In the rows, zero is written as 128.
Turns, then the turns between two rows, first turn first; the first pair answered
turn Q_34:
[147 102 159 164 121 115 126 164 106 152]  ->  [139 116 156 168 120  95 137 157 115 158]
[146 125 103 124 114  61 140 149 147 127]  ->  [119 115  93 122 106  74 159 129 161 144]
[156 105 147 140 143 126 120 135 110 109]  ->  [151 119 143 144 141  97 126 134 109 112]
[116 107 130 122  85 140 128  90 104 125]  ->  [133 104 134 120  91 145 123  99  92 118]
turn Q_770:
[121 128 115 118 146 160 122 113 121 121]  ->  [139 114 131 136 140 157 118 133 110 127]
[162  96 113  88 105 129 145  92 101  93]  ->  [164  93 117  89 105 126 147  91 102  93]
[114 116 113 133 127 138 117 163 138 147]  ->  [121 118 112 139 119 123 122 168 135 146]
turn Q_323:
[158 138 160 144 110  89 124 150 108 133]  ->  [134 183 140 119 145 103  91 146 118 115]
[133  97 143 133 134 152 124 120 121 142]  ->  [104 127 139 148 144 143 120 126 135 152]
[ 88 117 121 129 137 153 116 116 147 149]  ->  [112  92 126 119 122 156 118 111 132 143]
Then:
Between the rows of a pair lie 2 to 3 turns.
[109  47 158 129  98 176 146 116 145 136]  ->  [ 97  62 161 133 124 201 120 138 148 127] => Q_323 then Q_34 then Q_323
[130  93 139 142 110 124 159 129 139 143]  ->  [164  92 132 124 118 137 140 127 115 111] => Q_323 then Q_323 then Q_34
[178 108 112 104 106 106 142 140 104 105]  ->  [ 92 177  85 116 141 108 137 139 153 125] => Q_323 then Q_770
[127 121 137 158 124 144 132 151 127 150]  ->  [114 146 128 146 142 150 118 153 130 146] => Q_323 then Q_323 then Q_323
[165 126  99 129  78  66 146  99  97 130]  ->  [102 173  70 113 111  87 130  83 126 131] => Q_34 then Q_323
[162 134 141 169 132  67 153 133 125 133]  ->  [152 166 112 117 181 133  99 118 126  93] => Q_323 then Q_770
[103 173 109 156 138 117 140  89 138 131]  ->  [123 104 132 161 111 165 151  93 124 149] => Q_34 then Q_34 then Q_323
[102 141 120 103 159 198 105 124 137 125]  ->  [142  78 138 108 124 200 133 120 112 135] => Q_323 then Q_323 then Q_323
[118 163 137 145 126  65 167 122 140 134]  ->  [118 186 111 103 155  95 135 112 137 101] => Q_323 then Q_323 then Q_323
[ 97 181  91 100 136  86 125 108 136 122]  ->  [113  70 126 119  80 139 165 103 122 160] => Q_34 then Q_34 then Q_323
[ 91 137 125 142 127 146 141 130 145 146]  ->  [101 137 117 115 137 166 125 119 137 128] => Q_323 then Q_323 then Q_323
[ 93 158 135 140 141  71 131 106 152 119]  ->  [124  66 158 127 108 142 144  99 129 128] => Q_770 then Q_34 then Q_323
[ 89  86 109  88 126 157 153 100 120 134]  ->  [ 97 117 149 170 134  90 140 175 122 153] => Q_34 then Q_34 then Q_323
[169 124 114  94 112 115 109 100 105  97]  ->  [161 112 134 137  86  80 140 117 112 129] => Q_323 then Q_323 then Q_323
[173 142 137  95 139  81 123 110 125 111]  ->  [159 157 132  94 150  75 119 114 128 112] => Q_323 then Q_323
[167 110 148 139 101  89 143 146  94 115]  ->  [173  89 143 116 106 131 137 132  86 108] => Q_323 then Q_770 then Q_323
[ 82 111 137 125 133 154 127 144 145 145]  ->  [127  98 141 115 130 165 106 151 117 119] => Q_323 then Q_34
[126  83 146 142  88 136 166 113 125 152]  ->  [ 98  98 125 121 106 150 167  92 138 148] => Q_770 then Q_770 then Q_770
[137 141 120 125 101  74 164 132 138 144]  ->  [162 118 122 103  96  90 161 123 122 130] => Q_323 then Q_323
[154 194 128  87 154 101 125 140 113 133]  ->  [167 163 126  80 122  83 156 116 107 142] => Q_323 then Q_770
[166 112 187 177 125 137  86 206 104 116]  ->  [135 144 180 188 141 128  80 216 124 125] => Q_323 then Q_323 then Q_323
[132 119 149 160 126 118 149 145 131 150]  ->  [109 158 132 144 152 125 121 141 144 136] => Q_323 then Q_323 then Q_323
[146 104 168 177 114 130 136 175 118 148]  ->  [ 98 188 127 146 163 127 105 154 147 125] => Q_323 then Q_34 then Q_34
[160 132 111  95 118  58 129 169 112  71]  ->  [142 139  95  80 115  55 144 135 125  71] => Q_34 then Q_323
[139  98 117  88 131 162 126 102 121 117]  ->  [ 91 145 128 143 133  98 151 124 155 156] => Q_34 then Q_323 then Q_770
[128 130 156 172 122  89 144 148 141 148]  ->  [155 142 138 115 158 147  92 144 118  96] => Q_323 then Q_770
[113 116 115  93 131 150  95  74 152 133]  ->  [164  88 149 118 123 154  71 113 120 125] => Q_34 then Q_770
[114  92 125 116 107 163 151 110 134 148]  ->  [166 100 146 129 117 152 120 142 104 117] => Q_34 then Q_34
[172 108 149 125 111 152 114 126  96 105]  ->  [107 177 139 154 121  89 136 123 147 138] => Q_34 then Q_323 then Q_34
[143 122 136 164 127  83 133 149 142 140]  ->  [ 99 148 100 121 147 124 122 110 165 128] => Q_770 then Q_770
[106 115 152 148  96 111 170  97 153 158]  ->  [156  84 174 141 109 161 129 134 115 123] => Q_34 then Q_34 then Q_34
[164 117 156 140 104 112 119 150 108 114]  ->  [132 175 129 110 138 123  97 135 128  97] => Q_34 then Q_323 then Q_770
[176  85 140 126 126 149 155 142 106 132]  ->  [114 180 116 132 172 121 124 151 142 137] => Q_34 then Q_323 then Q_770
[106  95 104 115  84 151 128 121 129 143]  ->  [155 112 121 132  97 110 100 164 102 118] => Q_34 then Q_34 then Q_34
[148 131  88 100  97 145 179  69 141 135]  ->  [137 132  96 123  87 130 191  77 149 149] => Q_323 then Q_323 then Q_323
[138 155 106  98 140 163  89 120 114  91]  ->  [172 144 145 162 114  89 112 158 102 119] => Q_770 then Q_34 then Q_323
[100 170 120 131 128 116 131  75 147 143]  ->  [114 105 149 154 100 156 144  99 133 164] => Q_34 then Q_34 then Q_323
[192 128 137 128 130 103 102 154  94  94]  ->  [112 163 124 161 125  58 144 138 140 142] => Q_323 then Q_34
[206  87 153 139  96 106 129 128  88 124]  ->  [201 119 123  98 130 142  87 116  85  82] => Q_323 then Q_323
[115 138 101  93 141 134 114  96 131 105]  ->  [ 91 144 105 113 141 146 123 101 151 128] => Q_323 then Q_323 then Q_34
[ 40 113 111 139 157 194 160 115 171 186]  ->  [156  60 134 110 150 232 110 141  94 121] => Q_323 then Q_34
[ 80 165  96 134 117  97 171  85 141 138]  ->  [ 98 102 103 109 102 166 171  75 128 140] => Q_34 then Q_323
[170 109 136  90 123 170 111 145  75  70]  ->  [119 174 112 112 113  48 170 119 118  96] => Q_34 then Q_34 then Q_34
[139 144 101  91 151 137 136 119 133  66]  ->  [169  93 124 109 112 118 165 122 119  85] => Q_323 then Q_323 then Q_323
[163 174 132 131 136  59 105 143 114  95]  ->  [137 113  98  67 104 127 148  69 127 103] => Q_34 then Q_34 then Q_323
[ 91 179 107 152 153  92 107 124 156 100]  ->  [ 67 164 107 157 134  99 135 108 172 123] => Q_323 then Q_323 then Q_770
[158 158 116 113 156 133 133 133 129  99]  ->  [122 177 114 129 153 125 151 130 153 121] => Q_323 then Q_323 then Q_34
[129 143 114 168 113  60 160 135 170 113]  ->  [121 183  86 124 149  95 119 125 173  82] => Q_323 then Q_323 then Q_323
[150 156 148 178 156 117  86 202 116 119]  ->  [ 87 199 113 161 158  91 116 154 153 133] => Q_34 then Q_770
[ 86 138 116 125 148 168 114 128 148 139]  ->  [131  85 145 143 120 165 133 146 121 145] => Q_34 then Q_323
[136  72 137 144  97 119 189 118 156 148]  ->  [128  67 126 108 118 180 162 110 150 129] => Q_770 then Q_770 then Q_34
[121 149 142 167 125  87 127 158 130 137]  ->  [123 139 126 140 105  71 153 116 129 132] => Q_323 then Q_323 then Q_770
[122 170 105  76 137  90 129  75 138  97]  ->  [136 126 116  61 141 162 109  78 120  90] => Q_34 then Q_34 then Q_34
[117 120 108  89 140 166 109 111 131 116]  ->  [ 90 144 101  99 142 138 120 108 145 130] => Q_323 then Q_770 then Q_323
